One turn moves every row onto another: examples first, then more rows asked
Moban: [ 43.0   9.6  -0.6 -14.7   9.6  -1.6   5.1   5.3 -13.0   0.7   7.5  67.3
  52.1  39.7  22.5 -22.2  -9.3  11.9   4.8  -8.9   6.2 -14.3  16.3   2.8]
bega: [ 52.4   2.7  11.3  22.7 -14.1  41.2  15.0  -5.4  11.3 -35.5  21.0 -17.1
  21.0  31.6   8.9  14.0   6.8   3.3  -9.6 -12.4  -4.2  26.8 -26.2  39.3]
dob: [ 22.8 -10.6  22.3  -3.7 -30.1   2.7  -5.6   5.0  -6.3 -26.0  29.0 -12.5
  53.7  18.3   0.3  28.3  22.8  -6.7  21.4   8.3  -6.7  31.8 -29.2   6.8]
fad: [ -8.1  51.3  28.0   6.2 -17.9 -18.5   4.1  12.4 -13.8  -6.1  28.2  -7.1
 -40.7  -4.6  23.6  18.1  18.9 -23.7   1.4  34.7 -26.9 -14.0   8.0  16.4]
gev: [  2.7   1.3  44.4 -53.1  -7.6 -14.4   1.6  19.9 -13.0  -3.5  23.6   8.2
  14.2 -25.2   3.5  36.9  -0.8  26.7  -0.4   1.9 -28.9 -20.6  20.0  10.2]
gukat: [ 22.4   0.0  55.9   3.2   7.2 -10.3  14.2   5.0  38.0 -49.6  -0.9  -0.6
  23.7   0.0 -13.5  -3.6 -11.8  -9.7   4.1 -13.0  15.3 -23.1  34.3 -20.5]
zaz: [ 26.1   6.3 -17.3   0.6  14.0  -6.0  -4.9  28.7  -3.8  -0.7  16.3  23.6
 -57.7  -3.4  24.4 -18.2   2.0  13.9 -10.6  24.6 -18.0  -4.7 -17.3  45.2]
tola: [ 19.6 -19.0  13.2 -25.2  -6.2   3.6 -28.0 -31.7 -28.0  30.0 -26.5  -1.0
  -0.7   2.4 -16.4  12.6   5.7  23.2 -28.0  -1.8  18.3 -29.7 -11.4  12.3]
dulu: [ 12.3  24.9   0.1   7.4  37.3 -36.6  -6.7 -19.9 -42.4  22.0  13.4 -16.5
  24.4  25.8  -2.3 -20.2  -4.4  14.5 -10.6   9.2 -17.2   0.0  55.2  10.9]
Bos: [ 33.8  -5.0  -5.7  18.3  -6.5  -5.8   5.1 -20.0 -16.9 -16.9  15.0 -42.7
  47.5  31.0   2.6 -29.7   9.6   4.7   5.4   2.4  15.3  22.4 -25.5  19.9]
bize: [ 15.5   0.6  -9.1  -2.5  23.8  20.8 -14.9  14.4   6.4  -2.3  12.0  16.8
 -18.2  13.5 -15.1 -11.5  47.3 -54.0   5.9  27.1  -3.8 -20.5  -4.9 -14.9]
taru: [ 50.3   1.4   1.3  31.8  30.8 -38.6  -3.0  17.4 -23.7   9.3  29.0  -9.8
 -25.7  -9.5  28.7 -14.3   5.7 -27.0  25.4  23.3 -21.4 -18.1  11.7  -6.8]
fep: [ -6.7  12.0  48.1  10.6  -3.6  26.4 -29.2 -23.8  -6.1   9.3 -33.5  18.0
 -11.2  48.5 -10.4  -4.2  13.0  16.0  -4.4 -14.5  15.3  -1.2   0.9   9.5]
moz: [ 58.9   5.7 -19.2   6.1  10.0  -9.1  -3.6   1.6  -6.9   4.0  18.0  41.0
  39.1  31.2  -6.6  53.5  -2.4   9.3  -4.7  20.0   4.0 -18.5  39.4  -6.9]
rep: [ 24.7  14.2  34.4  14.9 -13.1 -17.4   3.1 -18.2  14.2 -27.1   3.0 -13.2
  11.3 -11.5 -11.0  11.4 -27.7   5.6 -57.5 -11.3  -3.3   1.6  54.2  12.6]
lofe: [ 52.1   1.0   9.4  10.8  36.2  40.3  -4.4   4.3   7.1  -0.1   9.6  -5.1
 -33.3  24.1 -22.2  25.1  -3.3  28.8  -4.8  -4.2 -12.1 -37.4  29.1  38.3]
pozis: [ 17.8  -0.8  13.3   7.8 -50.4   7.0  -8.0  31.9  -6.6  -0.2  20.3  -1.4
 -17.4 -18.4  31.0 -54.5  -3.0   3.9  -1.6  -2.4   4.5 -30.8   8.5   0.7]
Bam: [  7.4  30.8   1.7  31.0  10.0  -9.0  28.7  22.5  -2.4  -7.8   4.0  19.7
 -22.0  22.1  54.2   5.2  20.4   5.5 -15.9  -2.2  -7.8  33.8  20.8 -24.5]

Bos moves to dob
pozis moves to bize
zaz moves to taru
Now these:
fep moves to Moban
gev moves to lofe
tola moves to moz

